In the rows, zero is written as 128.
A single turn carries every row of the set below to another of its rows. Some are shown first; where does it send the rows asked next?
R: [154 142 116 150 155  90 166  81 146 121 154  97 131 141 105 128 126 128
 126]
G: [120 148 136 192 104 128 150 148 124 114 128 130 150 133 177 133 140 140
 118]
E: [166 131 114 154 156  96 154  86 134 130 121  97 111 148 107 137 116 135
 129]
B: [110 115 131 147 153 149 131 176 119 141 128 152 114 142 170 137  96  90
 145]
V: [107 158 116 135 129 130 165 148 148 111 107 129 161 157 160 135  96 155
 160]
C: [127 132 174 100 141  88 150 114 149 126  89 124 145 167 152 133 136 134
 108]
D: [106 116 150 131 159 140 155 165 112 131 169 146 140 114 172 122 120  89
 142]
T: [136 142 144 114 120 191 134 119 111 105 147 141 104 123 125 101 131 120
 150]
N: [123 125 103 147 138 115 105 118 159 109 121 192 147 111 125 148 131  87
 136]
A: [118 142 124 124 109 181 133 136 117 102 157 130  89 136 116  91 118 117
 142]
P: [113 117 137 156 130 147 177 155 107 129 117 107 156 172 160 122 155 144
 132]
W: [133  98 110 101 115 138 117 124  91 117 136 111 133 176  93 161 143  89
 115]
M: [112  95 143 123  95  81 110 117 123 112 123 139 103  85 129 148 146 115
 126]
H: [146 113 102  74 136 112 121 118  85 123 135 122 146  94 100 142 115 114
 116]
U: [107 138 138 126 127 104 172 149 106 106 122 108 148 111 167 120 111 172
 148]
K: [ 95  66 108 104 160 101 143 148 102 120 128 130 127 123 101 112 153 105
 132]
F: [ 92  99 117  96 121 126 140 118 170 123 125 142 146 174 102 152 152  93
 152]
X: [130 142  71  95 126 124 113 124 135 121 141 141 154 136  89 147  94  94
 119]
Y: [142 130 120 126  93 119 103 105 104  97 168 134 143 125 112 165 142  83
 102]
J: [105 144 154 125 116  64 143 131 161 114 119 119 130 158 149 118 118 126
  91]

Y goes to X
N goes to F
P goes to U
Where do these go?
T goes to R
B goes to C

A single turn carries every row of the set below to another of its rows. Some are shown first; where does it send the rows asked next?
Vomav: [141 136 148 166  78 154 130 115 152 100 153  87 118 130 131  82 177 154
  89  98 128  95 112 158 133 120]
reb: [154 164 156 168  76 149 119 127  86 155 159  56 150 149  84 109 189 104
  73  98 130  93 136 148 188  73]
fuvab: [112 142 173 127 147 141 151  99 112 198 166 109 127 128  94 128 146 169
 111  88 161  98 147 174 137 145]
kel: [167 127 143 191 119 156 135 109 111 169 175  97 119 126 134  87 103 103
  91 102 135  94 180 157 128 117]
Dis: [ 93 171 153 169  95 184 139 110  99 128 164  92 123 120 131 107  84 140
 101 120 126 126  96 119 104 117]
nis: [130 159 147 178  96 161 137 101  93 130 164  96 120 128  62  88 163 180
  76 109 132 109  39 131 129 119]
puv: [120 147 192 179 116 160 111 124 135 194 139  80 114 115 109 153 147 120
  62  90 139 102 148 176 135  79]
defu: [139 176 153 189 161 152 117 104 152 177 192  96 125 123  68 126 113 148
 109 106 132 122 156 135 112 126]
tezus: [113 159 126 142 138 136 100  98  96 138 182  71 110 123  94 133 156 115
  82 121 138  60 120 120 201  91]
mal: [134 184 147 156 119 135 134 100  42 200 192  89 127 130 134  88 113 127
  91 117 133 113  87 109 157 122]
vuz: [144 143 166 195 129 160 122 119  84 131 134  67 119 154  75  79 153  99
 113  51 146 104 142 147 125 108]
nof: [ 98 198 111 153 129 123 132 106  98 204 173  93 104 139 111 105 171 104
  90 109 140 138 112 131 106 121]
rida: [159 119 145 199 113 189 120 132  58 170 143  97 136 144 111  87 153 145
 119 101 147 148  95 115 165 117]
dul: [131 129 161 144 101 161 131 103 115 186 164 104 118 121  86 114 169 160
 109  97 134  96 180  83 184 103]
Durob: [118 173 176 163  71 155 117  84 101 151 168 106 134 138  95 128 118 102
 101  79 163  82  85 164 137  69]
namat: [133 131 162 184 107 182 173 113  71 195 146  99 102 107  65 111 124 171
  99  89 110 119 128  89 153 132]
penot: [ 84 134 144 192 109 158 133 118 105 162 147  99 119 121 165  61 148 141
  92  83 124 140 102 117 134 116]
vem: [139 124 151 169  65 162 137  88 103 186 151  87 129 125  75 153 141 194
  89  90 134 116 112 132 197  98]
tipo: [128 122 177 153 107 118 129  81 124 142 176  86 136 118  80  98 115 153
  85 116 149  82 139 192 129  89]
met: [113 170 122 195 124 182  99 126  98 165 148  68 106 144  94 113 164 125
 116 130 101  98 143  94 133 162]
tufog: [110 113 144 165  81 143 133 114 120 177 160  83 134 124  26  70 170 132
  91 105 137  66 150 122 146 110]
giba: [152 149 141 175 107 164 124 107 110 147 149  89 120 124  86  95 161 164
  91 107 131 114  28 110 174 114]
mori: [133 157 133 175 103 157 102 115 129 139 122  90 153 129 106 178 157 122
  58  82 126 107 146 151 150 105]
fusob: [137 182 149 155 148 158 122 139  67 159 167  74  88 104 112  80 118 146
  92 125 101  72 107 106 153 113]
kob: [147 124 149 212  71 170 157 142 114 180 150  54 139 131 104  81 130 159
  94 110  93 111 131 116 139 136]
zefo: [110 185 132 157  95 153 109  98 125 158 184  83 134 114  90 104 105  70
 103 105 104  99 161 120 143 102]
ritub: [113 120 146 134 138 154 125 109 108 192 136  77 137 117 129 130 126 161
  75  73 137 158 140 165 160 130]
kif: [174 183 131 179 103 169 156 135  85 151 141 118 142 117  74 109 121 155
  54  77 133 104 112 157 112 103]
tolo: [119 198 140 156 109 106 137 110 102 192 176  76 138 159 127 136 176 110
  95 116 148 141 111 157 131 104]
Ral: [ 98 157 140 152 105 129 111  84  55 198 170  91 132 124 121 142 132 102
  78 123 142 108  75 132 182 123]
liti: [ 82 152 185 195 111 120 126 102  73 179 151  91 154 146  66 102 141 129
 132  78 153 107  95 177 150 101]
gazef: [143 162 143 174  98 146 141 106 124 174 192  49 112 121  97  60 168 178
 101 109  81  85 140 115 159 109]
zoko: [ 91 182 156 132 120 106 117  78  83 190 200  71 124 122 121 106 142 131
  89 126 119  85 109 109 162 116]
lubuf: [164 161 147 180 125 151 115 117  67 148 160  90 124 123 107 146 118 135
  93 114 131  98  49 143 189 112]
gopi: [125 181 121 184 118 184 129 137  99 189 150  57  89 134  93  98 150 145
 118 136 102  70 119 104 159 145]
sirin: [107 194 142 149 112 107 145 118  93 193 160  83 128 127 106 110 157 126
  75 114 122 157  76 155 110 110]
nove: [126  97 145 207  86 172 109  98 113 161 142  83 142 165  88 121 161 163
 113  88 174 108  96 119 150 117]
zesun: [109  98 140 195 133 161 104  82 109 152 137  99 109 113  99 121  94 132
  84  98 139 123 111 160 112 132]
suzag: [128 154 159 153 113 152 134 126  88 154 151  47 139 149  65 109 184 107
  93 115 145  87 123 122 209  80]
tuvo: [ 83 115 145 176  96 154 131  93  94 170 149  80 117 127  42 141 190 127
 101 118 132  78 105 152 179 121]
mebor: [154 147 126 150 130 146 175  94 115 211 181 100 118 107 100 100 129 142
  69  54 128 119 139 167 151 138]
Nir: [114 186 146 158 150 156 125 111 123 131 154  95 127 130  77 119 150 170
  89  91 132  81 164 111  93 118]
gobe: [103 169  95 186  81 128 146 105 127 182 201  97 143 127  98  84 143 120
 110 116 113  91 152 163 172 129]
rovi: [118 152  98 186  90 161 119 123 109 137 138  70 121 130  46 106 124 135
 108 116 116 101 130 188 137 152]
bupog: [134 142 128 171 119 182 162 123 117 154 174 117 125 107  92 110 117 149
  41 113 170 141 117 161 126  91]

zefo goes to Durob
dul goes to vem
nof goes to tolo
Where do these go?
Nir goes to mori
puv goes to bupog
gobe goes to liti
rovi goes to vuz
gopi goes to suzag
mebor goes to fuvab
tezus goes to lubuf
kob goes to tufog
gazef goes to tuvo
reb goes to nis
zesun goes to kel
zoko goes to Ral

A single turn carries every row of the set below to another of its rows. Some are shown first; where does it send the rows asked next?
tela: [124 126  87  73 139 129 121  71  88 161  81 109 133  93 120 156]
sazak: [121 118 102 129 144 126  93 106 103 127  96  88  95  56 154 175]
mogom: [103 114 102 116 151  97 114 145  81 159 153 176  76 118 137 184]
Bosi: [114 144  91  87 145 127 102  69  80 160  78 110 147 102 116 157]
Gedu: [121 108 117 123 152 127  91  86  99 123 108  86  83  61 159 159]
difaf: [107 112  79 109 122 123 108 136 115 150 128 140  39 145 132 177]
rit: [ 95 106 104 115 127 121  98 105 107 142 138 137  29 156 134 167]
meba: [ 87 107  83 110 136 130 123 127  78 181 140 135  79  66 148 145]
lodig: [105 141  87 131 147 130  62 131  99 142 131 146  72 172 126 154]
Degu: [ 64 111 113  79 161 104  81  87 109 115  87  97 114 127 134 127]
Sodof: [112 131 128 101 156 128 116  50  73 135 146 159  79 143 121 135]
Ped: [ 74 105  92  62 147 103 110 113 118 132  76  96 103 104 140 144]
tiga: [105 126 113  90 133 115 152  69  76 157 128 154  55 112 131 170]
befu: [ 67 137  81 145 135 125  97 143  78 171 123 140 118  81 128 166]
lurem: [123 111 123 132 160 134  75  78 100 109 115  88  96  75 152 147]
Feku: [123 127  99 139 151 131  76 112 105 118  95  91 117  67 144 170]
zopo: [125 124 112 141 162 135  66  95 103 106 108  92 117  78 143 154]
Poka: [111 145  83 102 123 116 151 115  88 160 107 160  90 106 115 194]
zuzez: [114 133  68 119 134 130  85 153 110 151 123 146  66 153 129 170]
funer: [ 95  75 105 107 142 140 119  92  96 147 167 134  75  86 137 119]
pego: [ 70 126  98  82 163 107  76 110 109 122  78 100 132 126 132 132]
ger: [ 65 124 102 163 139 130  77 114  96 130 139 142 137 111 102 156]
Puf: [ 93 125 108 127 142 124  70 101  98 135 141 140  49 172 130 152]
nuta: [106  99 115 110 157  99 115 123  83 151 168 174  64 124 139 169]
Pavep: [122 161  78 119 141 130 115 122  95 141 112 169 133 133  99 175]
Vopim: [101 122 103 131 156 100  98 147  85 147 152 179  98 130 124 185]
Zeput: [ 81  87 117 140 144 139  91  82 108 115 166 139 111 115 106 126]
puti: [ 68  99 110  66 151 102 104  90 114 121  86  93  95 114 138 134]
nipo: [121 111  99  73 136 127 126  52  95 148  90 107 123  97 115 156]
riz: [ 77 123  84  72 154 107  94 127 114 132  72 101 124 112 138 141]
gel: [110 119 112  86 139 124 112  38  92 139  91 106 132 110 108 154]
vegi: [121 153 105 118 163 136  93  82  84 125 136 168 126 154 103 139]
gofif: [103 115 115 133 163 105  88 129  89 131 164 179  99 144 118 171]
Duz: [106 138 107  95 144 124  96  50  83 145  83 109 145 113 109 154]
tabo: [106 100 123 119 164 104  99 115  87 134 174 176  78 140 128 159]

gofif goes to tabo
Sodof goes to tiga
Where do these go?
Gedu goes to sazak
befu goes to ger
Duz goes to gel
riz goes to pego
zuzez goes to lodig

A single turn carries every row of the set below to another of its rows. Some are shown first; where does it send the rows asked next?
mugok: [128 121 118 135 158 110 108  97 133 161 160 126 119 118 109 134 107 133
 186 138 147 133 150 121 145 122 120 152  95]
dubof: [131  73 105 112 151 141  95 122 147 143 145 110 128  87 117 175 144 143
  90 143 131 114 132 155 104 128 112 136 124]
Retu: [133 115 122 130 150  96 118 104 124 152 162 132 119 122 114 138 106 135
 182 137 151 125 156 117 144 130 116 160  85]
tuto: [143 135  76 106 107 141 148 176 117 106 105 126 112 147 181  93 140 116
 125 139 115 132 118 119 133  98 154 153 127]
nem: [112 104 109 100  78 134 122 133  78 143 121 118 128 138 125  99 121 141
 123  96 152 103  94 115 163 137  95 132 115]
kibe: [111 164 105 107 116 120 155 126 125 122 141 114 113 136 169  88 128  92
 107 172  86 123 132 126 133 144 158 135 152]
lezed: [ 96 107 161 104 123 129 151  91  98 101 120 133 127 173 102 123 143 135
  77 168 130 101 118 134 108 140 132 115 139]
poda: [129  76  74 138  99 160 108 139 119 129 118 125 128 100 108 129 158 121
  77 140 126 110 103 115 125 156  90 103 118]
bav: [148 146 161 121 115  97 170 163 132 131 142 116 104 131 159 125 100 107
 104 133  79 135 145 136 140 155 120 121 124]
bufat: [129 115 123 151 140 167 118 158 144  84 146 166 123 134 111 111 154 118
 101 133 142 144 133  75 131 124 172  89 156]
Rud: [124  73 103  93 140 143  94 115 133 133 128 121 127  84 130 170 157 148
 103 142 133 120 127 157 102 128 106 148 125]
Gur: [130 116 110  99 117 131  87 155 117 124 164 119 102 162  98  87 106 155
 122 105 125 157  93 117 117 118 139 159 160]
mazez: [122  78  77 117 159 175 110 160 130 113 160 137  94 156  84 105 118 123
  99 117 133 158 114 106 130 150 124 132 137]
dise: [123  69  74 123 153 181 121 152 114 120 150 137  90 159  91 111 120 115
 101 125 133 157 119 102 118 153 113 121 122]
tuk: [122  96 130 106  87  94 168 134 109 155 157 145 141 148 107 115 130 100
 107 124 109 143  80 121 139 133 118 160 100]
fad: [131  79  81 142 107 169 112 141 126 127 131 123 130  92 101 139 157 122
  80 142 132 121  98 120 128 165  95 110 111]
rulu: [127 106 140 117 112  83 124 155 147 116 151 170 133 184 121 126  96 154
 164 114 145 152 134 121 138 150 120 127 132]
geza: [141 115 129 129 153  89 109 113 137 147 154 139 124 131 113 138 104 143
 186 135 155 145 159 119 148 123 113 149 101]
Fuv: [144 151 116 112 121 129 132 163 117 126 160 128 111 126 142 122  51 135
  91 102 120 157 105 140 140 125 139 104 144]
Vub: [ 92  98 139  80 103 120 124 107  96 123 100 148 133 105 151 153 168 154
 119 118 141 123 119 116  94 137 124 162 132]
nedi: [158 112 141 142 136 106  77 138 161 134 124 112 127  92 124 161 127 166
 144 131 109 101 123 133 145 111 129 119 130]
Ses: [ 89 125 122 113 121  79 120 115 165 121 119 134 132 164 129 146 143 133
 100 123  79 133 104 127 125 101 170 149 147]
roso: [107 149 137 171 135 137 127  70 115 132 120 143 123 113 117 123 146 120
 164 149 138 120 135  92 153 133 137 118  96]
ravu: [127 126 129  99 103 124 109 159 128  91 145 138 145 137 121 116 137 147
  89 149 156 119 138 109 105  96 165  98 183]
mipum: [120 124 127 129 108  79 134 145 144 106 121 162 135 145 124 150 146 130
  71 136 114 179 115 120  84 101 141 139 153]
Biver: [123 135 131 100 113  84 179 144 131 138 160 128 124 146 152 106 127  83
 116 166  96 139 154 121 129 152 128 145 132]
Fised: [118 158 147 164 129 130 127  73 105 120 126 144 115 110 116 112 132 124
 162 153 141 138 129  94 150 156 129 119  97]
ravov: [124  77  73 127  96 162 108 145 121 128 125 124 130 104 103 119 154 123
  93 132 135 111  94 122 149 159  87 111 114]
Lezu: [120 122 121 113 110 124 156 121 104 114 113 148 116 169 120 121 128 116
 149 136  97 171  61 113 113 127 122 162  89]
sete: [ 94 145 105  66 112 124 159 118  94 126 120 118 134  79 153 146 106 122
 100 146 122 110 121 110 123 139 157 122 130]
losa: [114 128 162 116 132 106 100 140 143 104  99 138 115 130 149 160 109 184
 123 102 107 110 127 118 126 136 154 111 162]
Zudev: [144 135 147 118 109  99 157 160 135 118 123 134  99 123 173 144 129 123
  98 121  95 173 150 150 102 141 111 155 117]
Livo: [117 128  95 108 125 123 151 137 134 121 130 122 118 183 172  88 146  99
 103 149  97 117 126 141 142 100 160 154 145]
gis: [136 134 108 127  92 104 157 170 120 112  79 123 105 130 175 135 133 130
  89 113 117 142 148 139 132 127 100 137 106]
zun: [131 113 111 175 148 176 118 153 143  92 138 164 114 145 106 123 144 123
 110 125 133 153 129  74 137 128 161  93 142]
kapun: [107 137 113 103 125 125 173 128  84 103  76 124 126 133 144 153  97 128
  81 143 137 114 122 112 128 117 120  91 117]
Dubaf: [133 123  88 115 121 123 151 163 112 112  77 114  84 157 158 113 135 132
 105 121  97 147 119 128 122 116 121 176 106]
kuno: [137  73  97 109 144 136  88 121 141 140 142 124 126  90 133 171 143 148
  90 136 127 117 138 156  93 123 110 143 132]
gofo: [ 94 114 154 143 174 150 146  77 116 104 131 158 115 160 119 131 150 115
 100 142 155 130 162 108 133 124 151 113 125]
Dedef: [127  72  73 137 155 181 123 155 125 116 154 143 102 153  88 124 121 119
  95 121 144 161 123 104 130 156 111 122 119]
Mup: [120 144 137 108  95 141 145 112  88 101 140 152 120 136 118 102  98 138
 153 159 140 145 100 118 119 190 116 114 114]
Kugat: [102 157 141 169 127 126 127  74 111 118 126 140 112 108 121 125 145 123
 159 154 136 117 137  91 144 147 143 120  95]
dubo: [ 88 118 141 150 173 149 135  89 128 102 138 157 104 164 127 139 148 117
 113 136 152 134 170 110 126 114 164 109 126]
Mir: [130 112 116 164 134 172 117 162 141  90 149 163 110 148 114 111 147 113
 120 129 136 151 128  76 131 124 166  82 141]
taf: [168 112 131 152 127 106  78 141 158 144 149 117 129  90 124 151 118 157
 146 126 108  99 120 130 142 116 128 128 119]
kapa: [126 149  88  95 110 125 132 157 136 110 140 143 139 149 169 128  76 129
 153 111 142 147 118 129 154 101 151 102 127]
pif: [156 112 126 148 132 108  80 139 168 151 150 111 136  84 113 153 127 149
 149 137 119 106 125 129 141 113 129 122 123]
suza: [ 96 117 133 153 179 161 137  86 124 107 128 164 115 151 124 143 150 120
 120 137 152 140 167  98 127 111 160 115 126]

dise goes to taf
pif goes to suza
Dubaf goes to bav
Where do these go?
geza goes to bufat
nem goes to rulu
tuk goes to kapa

A single turn carries every row of the set below to another of its rows. Some are shown first; where does it send the rows asked next?
lagi: [140 182  94 145 130 110 148 153 138 110  93 144  95 108 102 113]
ralar: [145 159 127 101 113 101 161 113 120 129 127 151 189 145 159 140]
toku: [108 148  80 130  91  82 121 143 155 134 149 161 158 127 146 118]
romas: [154 166  92 114 105 102 145 105 123 118 128 144 121  88 210 139]
zeza: [161 137 100  92  73 127 159 119 124  98 152 156 142  74 119 172]
Sanid: [170 186 122 127  48  99 121 135 129 104 152 147 123 111 112 166]
pusa: [147 143 155 128  88  95 175 108 131 111  64 116 117 121 166 154]
bag: [161 146 157 170  69  97 123  78 114 140 106 152 145 117 134 126]
Dugen: [127 152 118 114 135 136 138 124 118 109  76 187 120  88 141 153]
rupi: [127 178 113 100  47 121 162 134 141 139 108 148 146  95  94 153]
tibov: [105 135 109 139  82  66 132 118 142  80  99 132  93 104 164 143]
kore: [177 120 139 162 132 111 142 134 119 116 116 167 100 118 105 158]
beka: [124 112  81 124  82  87 169 130 117 144 117 124 117 101 115  90]
Ran: [160 107 118 160  80 112 156 114 151  83  85 114 120  75 137 118]
leri: [177 125 114 145  84 121 126 144 132 117 138 144 187 116 133  97]

Dugen goes to kore
ralar goes to leri
rupi goes to zeza
Where do these go?
beka goes to romas
pusa goes to Ran

